One vector is turned by the same rotation once a step. Each row is the vector after some number of steps, and that number follows the row.
The counts run from 0 to 329.
[163 120 183 128 114 131 146 144 115 179 129 137 109 149  81 153 138 118
 139 107 110 158 126 133 129 132 112 166 149 100 118  92  85 107 159 121
 114 122 117  66 108 119 142 138 119 109 119 164  80  99 171 124 176 119
 117 138  96 167 120  66 158 112 145 128 101]  287
[207 139 116 144 122 130 120 143  77 121 119 121 120 103 120 121 155 111
 143 109 102 147 157 175 102 148 120 143 148  58 112 128  99 164 122 104
 138 147 126  63 128 148 126 135  87 121 151 186  94 112 144 145 143 122
 128 160  84 109 121  76 106 140 107 146  99]  7
[148 133  69 173 148 134 127 149  88 141 138 100 132 114 138 124 156 123
 149 124 115 156 155 121 128 140 127  96 148  85 132 106 147 167 121 150
  74 114 139  88 163 157  95 122  76  90 155 168 151 115 118 158 133 144
 121 150 125 189 134 102 168 136 134 184 140]  320
[130 164 110 116 136 130 138 184 109 142 112  97 137  61 170 131 188 122
 163 109 107 153 128 135 145 149 146 102 171 116 108 121  88 154  94 113
  93  93  79 102 136 138 144 115  73 161 150 166  98  93 114 152 141 117
 127 129 131 112 140 111 136 123 146 140 117]  253
[146 122 127 113 145 184 126 121 120 147 119 130  86 189  86 142  94 142
 116  85 113 154 182 134  83 115  93 148 123  96 128 125 133 110 143  99
 112 160 112 104 125 135 106 118 107 102 115 145 115 130 193 133 168 167
 130 166 113 151  86 125 141 105 143 166 110]  92
[172 158 168 131 140 144 132 149 126 167 137 106 129 129 111 173 138 121
 179 106 112 193 152 131 118 143 131 143 130 101 117  94 106 125 165 134
 116 110 128  98 134 146  98 148  72 139 157 160 104  83 145 131 168 132
 123 148 109 168 111  61 150 123 170 149 117]  10
[127  80  56 118 129 144 117 129 104 125 132 144  89 164 109 101 114 140
 124  95 101 103 152 106  96 129 103 116 152  91 147 133 143 149  94 112
  80 155 112  83 147 134 129  99 108  73 108 152 162 159 155 158 143 158
 129 155 135 154 132 155 166 105 109 182 126]  108
[169  99  97 120 131 133 126 145 109 181 132 145 116 127 140 148 125 139
 173  84 113 125 151 124 121 181 143 124 166 124 155  78 138 144 127  96
 144 144 117  98 167 120 108 125  46 124 136 143 178 158 124 142 138 141
  99 165 135 110 159 143 156 133 117 183 104]  82
[124 127 116 129 106 149 153 146 132 160 134 109 135 160  80 174 114 149
 163 117 129 149 130  96 114 123 100 138 169 156 126  89 107 118 166 154
  76 105  86  86 116 129 134 116 115  89 124 176 118  84 167 129 155 151
 116 134 124 191 145 105 194 124 133 154 126]  259
[142 109 126 131  94 149 164 151 122 138 118 156 113 126 123 165 148 145
 173 103 131 120 158 109 148 130 135 137 188 147 131  67  97  96 116 100
 127 136  56  81 102 113 153 138  98 143 114 173 120 103 182 147 171 122
 138 161 124 128 151 127 154 117 101 154  87]  20
[107 113 105 110 105 132 144 150 133 172  94 143 118  90 153 178 157 145
 172 138 127 135 126 109 132 141 122 109 156 162 152  72 105 107 124 125
  71 123  43 105 149 141 129 120  97 115 133 128 129 126 146 141 172 124
 109 142 153 150 148 133 180  93 140 162 137]  279
[125 134  94 125 104 145 140 136 134 144 111 115 134 125 132 183 121 128
 178 118 147 171 130 115  97 138 103 124 144 143 139  81 128 120 153 156
  79 143  76 103 150 151  83 141  88 108 165 153 147 102 159 152 163 153
 112 162 162 169 139 119 169 109 123 182 139]  277
[135 144 133  51 120 140 133 135 135 147  88 119 110 135 121 164 121 100
 179  98 134 168 138 156  93 146 107 159 137 118 117 130  71 121 130  97
 134 158  61 102 136 127 109 125 104 149 158 156 101 102 177 150 172 143
 117 157 134  92 113 101  89  97 135 136  87]  204
[140 129 130  86 154 163 130 128 147 141  92 132  97 160 127 154 129 115
 152 111 112 162 166 131 118 121 119 134 113  98 125 116 118 101 103  86
 126 182  67 108 127 120 108 124 107 141 128 125 116 123 199 176 183 137
 146 171 147 138  80 114 109  86 166 166 114]  94
[171 141 112 143 161 160 147 168 129 169 148 108 134 147 118 146 124 112
 151  88 144 169 160 129 148 168 124 122 167 112 120 111 149 169 129 104
 143 124 151 113 142 101 102 129  54 138 147 177 143  78 136 145 134 149
 111 173 122 149 147 128 125 149 118 175  88]  101
[157 134  81  96 171 139 116 161 119 137 117  91 119 107 153 109 158 126
 146  95 103 134 157 151 130 164 126  83 167 126 124 157 124 185  71  76
 127 126 107 106 154 127 132  92  58 147 137 166 135 117 127 144 117 142
 125 159 120 103 147 152 115 128 131 145 104]  144
[142 134 161 127 182 172 140 120 137 170 101  97 109 161 110 167 128 120
 129 123 118 191 180 142 133 134  97 113 103 140 120 105 145 119 138 107
 101 148 104 129 140 145  95 137  94 126 138 143  98  98 168 147 159 142
 114 175 108 186 105 111 147 116 181 142 127]  75
[122  89  59  99 147 122 125 123 111 165  93 131  91 151 109  94 123 122
  95 118 116 113 133 147 103 136  75 130 132  96 142 143 125 148 111 100
  71 163 106  84 152 124 121  83 130  60 111 135 118 168 144 147 143 163
  95 142 132 135 133 138 141  99 121 174 116]  154
[142 162  76 125 150 126 133 174 108 157 141  82 146 112 127 114 140 113
 155  95 142 163 120 138 102 152 116 115 160  98 106 144 118 199 131 130
  87  85 144  97 165 135 104 109  69 108 152 175 130  89 112 142 126 162
 110 133 132 132 156 107 137 142 123 174 106]  210
[159 119 129 104 144 148 114 135 100 115  93 142  89 112 149 114 169 116
 144 106  84 132 174 142 141 129 133 118 134  82 128 131 102 109  77  79
 116 162  64  83 119 141 146 124 101 156 136 144 106 125 181 167 177 103
 152 173 114 123  83 106 107  95 138 134 121]  50
[ 90 128  98  86 157 136 135 139 160 177  99  82 120 148 124 151 128 111
 166 123 145 161 121 109 145 149 100 101 147 157 130 116 135 136 114 121
  72 116  81 134 142 117 108 115  94 104 134 121 140  84 153 160 158 156
  97 153 174 172 137 133 154  91 152 169 115]  168
[132 124 124 112 178 175 110 129 128 130  90  98 108 149 137 146 155 143
 143 116  87 167 194 111 129 126 125  82 119 138 123 132 129 115  89 102
  85 134  71 124 142 154 120 104  88 144 129 138 125 101 168 158 151 131
 147 172 122 176  90 138 163 103 179 144 147]  77
[134 144  81 136 110 152 132 142 119 127 128  97 136 132 123 161 117 126
 183 110 134 168 153 119  79 128 106 123 137 122 128  94 127 141 154 156
  72 126  99  94 160 158  82 130  74  98 162 170 153 104 162 150 151 163
 116 141 147 171 123 118 161 135 124 185 143]  276
[120 150 150  93 137 134 152 173 127 164 114 104 109 105 129 133 163  92
 139 100 119 157 102 148 145 122 123 152 148  78 101 136  66 138 120 104
  89 101  97  94 106 106 158 116 118 136 127 141  49  79 146 144 179 128
 141 121 119 122 104  75 122 109 156 139  90]  224
[173 142 107 138 161 152 139 164 119 167 142 112 127 127 141 134 136 126
 140  81 121 163 165 130 125 162 137 114 159  97 120 121 142 178 117  98
 143 120 147 108 155 112 109 128  37 150 143 176 140 107 121 142 121 161
 123 173 116 124 142 136 124 148 131 177  91]  100
[164 112 114 101 147 110 137 150 129 184 135 103 133 163  86 163 107 116
 172  90 127 157 124 123 125 186 116 117 178 145 128 124 131 174 125 115
 146 124 138 104 154 113 110 116  63 111 134 171 153 102 141 128 120 149
  94 169 121 145 181 118 140 138 120 157  86]  147
[124 100  59  94 130 129 131 146 112 134 108 131 104 122 129  99 136 162
 124  96 110  99 151 119  96 141  95 107 178 149 136 146 113 165  95  93
  92 125  76  83 143 128 156  77  93  98 106 153 136 149 144 135 118 169
 111 142 127 113 153 182 163 120 102 146 102]  172
[174 111 119 129 128  94 115 157  86 144 115 118 138  85 140 128 191 128
 167 129  98 128 127 121 150 172 136  97 190 131 136 114 105 158  84 137
 121 106 101  71 141 146 148 125  77 123 142 181 135 118 120 148 131 100
 112 147  97 156 166 101 167 133 119 127 121]  300
[180 123  99 135 118 150 135 140 104 133 130 143 133 112 139 153 134 132
 194  91 124 144 164 128 111 164 137 124 169 121 144  82 119 151 123 119
 153 146  98  89 157 144  92 144  50 143 165 193 169 115 155 141 133 136
 117 176 132 123 149 118 138 138 100 172 109]  36
[143  88 142  93 171  99 121 151 116 182 113 118  97 171  86 118 151 103
 119 110  90 124 116 121 173 140 117 125 152 107 118 159 117 138  84  93
  98 126 133  71 117 106 165  95 121  98  99 139  93 120 151 153 157 106
 124 141  95 159 131  76 149 105 158 124  98]  133
[149  81 152 108 138 121 131 148 116 184 105 170  88 133 124 142 152 119
 151 115 103 121 124 123 156 146 142 150 161 101 143  91 103  87  95  81
 137 158  88  86 113 100 149 138 102 133 111 127 120 149 165 153 177  95
 134 167 135 127 128  89 141  92 147 153  93]  67
[119 132 117  80 162 163 139 126 151 172  87 108  90 169 120 152 105  95
 142  96 133 180 154 155  98 139  89 141 105 105 125 131 125 124 134  95
 103 171  89 130 148 128  81 116 101 125 142 112 119 116 166 159 166 162
 112 171 152 127 101 128 114  93 159 178 103]  139
[128 147 118  91 152 160 142 122 144 169  91  86 111 155 120 146 103 118
 129 109 147 184 151 168  80 147  70 139 113 139 123 135 124 148 167 111
  89 138 115 118 161 142  77 118 102  98 152 146  91 109 143 130 147 179
  74 158 132 130 124 125 128 108 154 167 117]  184
